In the rows, zero is written as 128.
One turn sends every row of this set to another row. A few are shown first. Where does it send the rows asked after them?
kor: [116 123 117 133 136 126 135 122 132 128 107 151 160 120 138 119 146 141
 168]
zak: [123 145 155 136 128 135 135 123 143 121  96 117 105 146 138 141 123  93
 168]
roz: [116 103 135 146 126 119 122 111 128 133 123 155 141 123 119 104 159 144
 154]
Puna: [105 113 116 143 152 141 144 140 116 121 100 122 153 120 119 122 127 146
 144]
vupi: [133 129 142 135 103 140 136 130 135 116 127 137  97 132 101 106 108 120
  72]
fana: [118 109 146 134 144 112 143 148 142  94 109 111 125 150 110 127  96 112
 152]
sira: [110 113 119 147 109 147 127 155 141 125 183 127 133 131 107 112  93 111
 126]
Kom: [151 143 101 122 118  99 132 127 140 127 157 179 110 127 132 133 128 108
 136]
dob: [125 119  93 134 112 138 131 142 106 158 139 136 108  94 138 147 104 121
 118]
gaz: [133 177 164 139  99 147 134 146 130 113 129 132 107 122 118 112 108 134
  99]
Pif: [165 127 139 108 113 113 129 120 145 122 143 106 104 150 118 137  88 113
  97]
fepog: [118 130 138 145 117 139 121 156 137 118 182 127 128 123 124  89  83 139
 129]
folo: [107 128 140 139 161 138 138 149 131  96 114 106 149 144 113 121 121 119
 148]
Kiti: [113  92 137 139 136 117 138 139 110 116  93 124 133 116 104 123 124 147
 123]
veso: [131 138 142 116 129 123 122 117 138 129 110 120 164 131 146 141 142 124
 174]
suzu: [120 154 159 125 143 135 128 135 134 107 100 110 142 140 132 138 138 103
 156]
gafar: [125 164 151 141  93 152 135 143 134 118 135 136 111 131  98 130 127 103
  93]
rono: [154 139 123 116 113 112 123 110 153 132 149 155  86 138 150 120 108  92
 128]
ruga: [170 144 135 109 100 111 127 122 138 133 156 111 137 142 110 162 115 124
 115]
Gime: [132 120 146 134 118 133 117  98 138 154 125 111 137 137 141 137 142 126
 178]
sirok: [155 163 117 128 128 106 130 125 137 125 156 171  99 122 150 111 115 135
 142]
farat: [132 135 114 135 122 137 123 140 103 154 144 126 104  89 153 125  93 150
 123]
zemup: [136 113 113 127  97 141 116 109 127 169 142 136  98 107 154 124 105 119
 115]
Felep: [174 160 145 112 109 112 128 124 139 128 155 108 128 139 129 139  94 152
 125]
Pedaz: [123  95 122 140 100 141 121 123 144 138 170 139 121 128 117  89 100 130
 106]

ruga -> gafar
Kiti -> roz
Now these:
Puna -> kor
vupi -> Pedaz
fepog -> farat

One turn sends every row of this set to another row. A few are shown first. Where does it send the rows asked after them?
Rudag: [163 154 129  76 138 156 128 130 116 140 134 157 149 212 146 142 124 148
 122 136 140 108 121 149 150 123]
Vup: [ 90 123 125 136 123 182 104 142 112 128 130 121 147 162 193 114 128 129
 147 171 134 107  85 148 171  81]
Pes: [189 182 128 111 110 160 126 138 128 130 143 154 191 146 160 124 138 125
 131 191 113 137 108 153 153 117]
goke: [113 126 105 129 122 171 131 128 105 111 102 122 122 158 185 124 137 119
 130 203 126 122 109 157 138 141]
kuzed: [182 135 105 104 113 170 122 111 137 136 178 129 183 164 133 127 119 117
 104 177 125 100  96 138 157 101]
Funas: [107 131 116 129 131 178 121 104  89 130 103 122 130 157 178 136 112 117
 130 190 126 105 104 153 143 153]
tun: [120 162 139  92 106 163 111 137  88 136 157 110 135 161 185 137 171 118
 105 156  98 101 119 133 180 148]
Vav: [ 85 152 117  97 126 164 102 126 101 138 166 114 136 119 186 143 148  96
 106 184 113 103 127 148 144 105]
nobo: [137 174 126  93 137 181 129 120 100 143 123 144 158 134 154 133 138 117
 163 211 118 147 117 173 132 128]
vib: [120 171 111  97 136 118  96 138 110 153 116 149 141 136 188 112 137  98
 105 178 132 121 135 156 143 116]
kesuz: [128 192  94  92 143 137 102 130 148 125 137 156 156 182 146 135 130 118
 128 176 154 104 132 163 150 119]
dezin: [123 139 142  81 117 200 110 139 122 122 179 136 156 183 157 148 141 148
 146 129 126 116 111 127 163 113]
nof: [ 90 134 135 145 136 168 102 126 117 118 132 114 167 177 186 123 128 117
 131 170 134 101  72 131 170 100]
memif: [133 178 124  93 135 189 129 116 116 137 125 138 132 141 150 137 136 121
 132 211 124 153 116 185 135 120]
Somuv: [186 182 127  98 124 164 112 150 120 120 138 149 179 147 158 123 125 131
 113 177 125 158 105 155 145 110]
dovud: [125 177 138  97 123 187 110 128 101 151 124 143 143 145 151 137 126 116
 156 216 127 151 123 166 149 137]
Pibo: [141 102 135  99 139 169 113 141  99 156 160 118 147 180 148 109 113 111
 120 159 123  99  77 146 161  78]
nek: [122 167 109  84 146 120 115 129 146 120 157 153 163 199 157 145 148 108
 130 173 150 100 126 144 158 117]
valu: [182 142 105 105 130 166 128 119 139 144 182 112 171 152 133 134 113 128
 113 174 133 109 113 125 144 103]
muz: [121 124 145 102 105 171 123 147  90 127 166 112 135 157 192 134 161 118
 105 144  99 110 108 122 161 130]
Kab: [139 114 150 103 145 158 110 125 127 170 160 118 159 172 151 101 124 111
 123 153 130 119  79 124 161  83]
muso: [136 169 104  87 134 118  98 133 126 172 141 148 146 142 195 114 144 110
 127 157 136 117 144 145 158 120]
neda: [135 150 138  75 139 151 134 101 116 141 135 156 148 192 168 154 130 152
 115 125 132  97 117 145 164 118]
nug: [185 192 127 118 110 156 125 152 115 131 141 135 178 153 161 139 132 134
 121 198 127 144 122 142 158 120]
rilos: [110 140  99 127 136 173 139 112  81 126 104 109 138 154 177 127 137 121
 144 194 127 117 102 156 145 144]
Renif: [111 160 109  76 135 156  92 128  86 142 166 118 156 134 187 159 145 105
 111 186 121  98 148 142 141 106]
veti: [105 135 144  63 117 185  91 126 114 112 159 144 159 168 163 143 144 136
 141 139 124 118 119 117 164 137]
doten: [179 150  97 109 124 173 116 136 139 125 183 118 167 160 132 117 112 124
 111 157 126 102  89 146 160 110]
dalod: [ 89 126 116 133 126 174 104 128  97 124 126 108 166 174 181 111 137 121
 139 174 145 118  78 132 179  97]
gef: [137 106 131 100 125 173 106 114 108 168 154 121 163 177 149 102 121 115
 114 159 135 114  77 134 177  77]

tun -> Renif
Rudag -> dezin
Vup -> goke
Now these:
Pes -> kuzed
Kab -> nof

One turn sends every row of this set to another row. A few are shown first. Where does it send the rows asked after them?
Lavab: [109 148 162 126 124 100 151 115 141 139 115 119 116 137 127 163]
nen: [122 145 125  87 109 131 133 130 135 160 111 142 138  79 120 150]
Poked: [140 110 131 120  68 119 101 150  83 155 125 120 119 139 120 136]
novi: [132 120 115 112  65 106  97 141  92 152 128 126 111 135 101 134]
Zaru: [119 111 138  96  92 103 132 115  92 136 149 141 130 175 140 140]
vef: [121 109 151  98  88 113 135 128  86 148 142 139 137 170 142 138]
neli: [134 120 123 132  98 146 132 110 118 132 137 114 105 108  85 125]
Rodi: [142 123 144 109 133 144 132 124 124 138 122 135 146 106 176 153]
rete: [130 124 104 113  74  97  95 125  97 137 137 129 104 144 104 136]
Kebe: [139 130 114 118 117 139 128 115 110 154 144  91 167 111 160 159]
foma: [118 140 136 116 123 104 131 150  92 173 142 164 132  98 140 138]
Der: [134 129 126 106 143 128 129 100 133 118 136 141 135 119 174 156]
garat: [110 150 163 124 119 100 148 119 141 145 113 118 117 132 120 164]
boso: [118 112 151  91  78 114 136 136  87 159 134 137 137 159 127 137]
daped: [133 116 108 119  85  96  92 118  94 123 145 129 106 157 124 138]
farak: [124 134 143 123 131 107 130 146  89 165 146 162 134 106 160 138]
los: [122 120  81 102  90  99 106  83 124 141 131 125 113 107 146 149]
zivat: [118 150 104  85 119 115 128 107 144 142 124 150 125  90 118 154]
ber: [111 147 165 126 118 102 149 122 139 146 111 118 119 132 123 163]
Til: [112 146 124 111 123  95 128 140  99 171 145 169 124  96 127 138]
puso: [107 122 127  83  79  97 132 118  99 148 142 146 124 160 107 138]
dutad: [131 108  94 114 101 107 106  85 117 132 136 119 121 119 176 149]
fak: [112 146 167 127 121 103 150 121 137 144 113 119 119 135 128 163]
Gatez: [139 115 122 140 114 142 132  97 118 113 147 113 105 126 108 127]
mol: [112 148 115 112 131  86 126 127 104 157 153 170 120 106 132 139]
fipuv: [135 136 113 113 105 140 130 126 110 168 136  92 165  96 141 156]
gog: [111 146 164 127 122 101 149 117 139 139 113 118 119 136 130 164]
kuza: [139 102 123 115  83 131 114 122 102 166 112 112 137  99 171 146]
kob: [134 131 145 100 116 146 136 141 124 159 110 136 147  85 150 152]
sobuv: [126 145  96 105  99 128 128 118 118 169 138  96 157  90 122 156]
Sibus: [146 108 140 141 105 157 135 117 109 130 136 107 115 116 110 125]
Zulif: [110 117 128  88  89  96 130 110  98 136 148 145 124 171 123 140]
Riv: [142 108 123 128  89 108  95 127  87 126 143 123 113 161 143 138]
kozo: [129 113 109 102  70 122 113 122 110 176 109 117 131  85 143 144]
kat: [145 107 134 145 114 151 134 105 111 119 145 110 112 125 118 128]
mubut: [127 143  85 111 119 117 123  91 123 139 156  98 149 113 141 158]
zibo: [145 105 134 127  81 119  98 142  82 141 132 120 121 151 140 136]
pekov: [109 148 161 125 120  98 147 117 141 142 114 119 115 134 122 162]
duf: [140 113 136 138  98 154 135 121 113 138 132 111 112 107  95 125]
ledi: [121 124  88  98  75 104 110 102 121 164 117 123 119  90 128 145]
zatub: [122 150  84 103 107 118 124 101 125 154 146 100 150  99 121 157]
rodev: [116 142 121 119 141  89 126 122 100 147 158 168 122 116 152 140]
kape: [137 134  99 119 124 129 124  99 117 141 154  93 157 117 161 159]
gined: [141  99 115 120  97 124 111 104 107 145 127 113 132 115 189 148]
vuge: [122 141 105  95 135 111 127  92 145 120 136 148 124 108 142 155]
rigug: [122 135 135 124 142 100 131 131  94 152 156 163 128 119 164 141]
pida: [134 120 118 135 107 140 131  98 122 121 145 116 102 117  91 126]
gug: [110 118 138  86  73 105 135 132  92 160 134 142 131 154 110 137]

fak -> gog
zibo -> Riv
Now these:
Kebe -> kape
boso -> vef
nen -> kob
kat -> Gatez
kuza -> gined
farak -> rigug

